In the data rows, 128 means zero.
Here are some points, each followed by its number:
110 126  27 164 255  95 193  72 107   0 206 235   0 180  91 114 119  81  74 134 242 151 203 102 140 142 255  61 193 118 0
 88 129   7 163 255  85 186  67 103   0 225 225   0 199 110 109 130  81  79 127 237 142 201  96 132 139 255  75 189 127 1
136 148  80 132 181  98  92 115 114  87 169 176  89 151  84  91 175 117 118 123 182 169 145  90 131 152 191 105 140 160 2
141 144 104 114 122 126  87 144 132 118 130 141 138 142  91 102 146 117 132 113 128 148 126 115 134 143 137 132 125 137 3
102 132 131 131 154 149 165  95 121 120 131 142 114 121 168 167 112 150 132 125 175 106 117 135 163  92 134 143 182 156 4
154 131  67 108 146  82  66 156 100 112 163 164 114 136  49  57 175  87 108  92 129 165 121 103 122 185 161  94 109 101 5
122 134 199 159  96 185 199 104 187 142  79  94 153 137 202 200  94 180 140 144 151  93 133 144 102 101 108 137 164 138 6
136 137 162 130 121 137 142 110 152 138 124 137 141 132 143 149 142 165 136 158 136 143 134 115 111 118 143 131 140 147 7
131 134 148 121 109 154 144 122 146 130 127 132 123  91 140 132 121 135 141 108 104 111 128 140  95 105 128 124 117 126 8
150 149 120 143 155 161 100  90 128 130 115 120 137 155 120 182 134 127 145 130 128 121 129 103 190 112 142 128 141 162 9
111 134 180 133  79 160 140 114 135 169  96  87 152 109 164 171  89 169 132 140  99 119 110 155 146  89  84 164 126 149 10
111  91 117  83  68  63  45 199  87 151 124  98 144  84  68  49 117  69 127 110  42 148  88 143 145 177  75 155  44  77 11
120 123 158 130 110 158 172 112 136 129 114 114 115 108 188 187  99 155 126 126 128  87 124 141 107  85 107 136 151 120 12
New points follow, each followed by the numbers of its three nearest points above by angle, nearest first.
 60 117 115 133 128 132 101 156 103 140 134  98 119 102 103 111 102 119 121 132  95 135 138 116 166 144 106 152  92  99 >> 11 5 10
141 130 155 154 127 152 190  98 150 111 120 136 118 145 175 160 111 150 127 144 160 117 149 124  93 109 145 106 155 141 >> 6 12 7
111 108 162  85  68 145 113 153 143 164 101  80 154  96 144 166 104 137 146 118  66 103 112 123 134 108  60 132 103 105 >> 10 8 11
 80 129 221 101  82 195 185  87 134 165  83  57 151  90 234 250  44 184 146 184 123  67  85 169 201  42  46 179 161 166 >> 10 12 6
112 120 117  95  60 108  36 179 107 159 102 102 161  98  86  82 147 107 144 106  47 147 110 126 110 157  65 124  30  99 >> 11 3 5
134 118  98 125 131  93  95 140 133 131 165 154 140 153 104  79 172 115 115 119 150 144 133 116  81 173 153 122 114 107 >> 5 2 3
144 152  93 126 151  96  75 139 100 140 140 148 130 117  96  75 160 115 132 107 138 170 132 133 116 161 153 131 120 139 >> 5 3 2
150 138  82 121 133 100  99 148 134 111 145 150 110 118  78  84 167 106 129  92 110 138 124 126  89 161 148  93 119 112 >> 5 3 2
141 151 108 116 137 110  58 131  91 161 160 141 110 151  80  74 175 103 121  90 128 154 118 118 143 145 124 128  98 129 >> 5 3 2
 97 117 126 128 119 113 104 138 119 133 143 106 127 118 115 120 116 108 115 132 105 135 132 114 150 134 110 132  88 106 >> 11 5 3
124 147  58 103 156  70  52 182  83 127 147 175  91 134  23  11 178  82  98  71 134 183 140 107 130 235 188  90  82 124 >> 5 3 2
139 126 136  73 134 114 121  99 124 115 172 116 113 107 102 126 131  91 136 104 111 143 127 111 158 118 145 114 145 138 >> 5 2 3
131 127 172 139 110 176 183 110 145 140  99  88 149 126 176 199 110 149 148 148 135 103 111 138 122  86 113 144 144 152 >> 6 12 10
150 116 146 124  91 138 107 146 141 150 100  99 160 127 119 133 125 127 134 128 103 134 120 117 114 141  98 122  97 122 >> 11 10 8
134 101 162 132 131 126 158 134 107  99 128 113 126 106 123  98  67 107 128 175 112 110 102 156 164 111  97 166 145 111 >> 10 12 11
115 118 160 117  76 137 132 143 145 179 107  89 177  90 144 142 121 148 153 135  71 112 125 147 119 105  74 133  98 112 >> 10 8 6
144 119 154 130  85 141  84 160 157 156 112 104 162 127 113 114 149 132 150 138 113 134 116 111 120 150 106 139  94 116 >> 11 3 10
112 105 138  79 119 115 125 113 115 110 136 129 112 118 135 168 123 104 142 150 134 133 111 112 143  92 113 120 143 100 >> 12 4 10
 28 105 162 184 128 196 221  73 112 127 107  87 136 106 243 255   2 174 106 210 141  75 149 140 194  41  85 166 151 154 >> 12 6 4
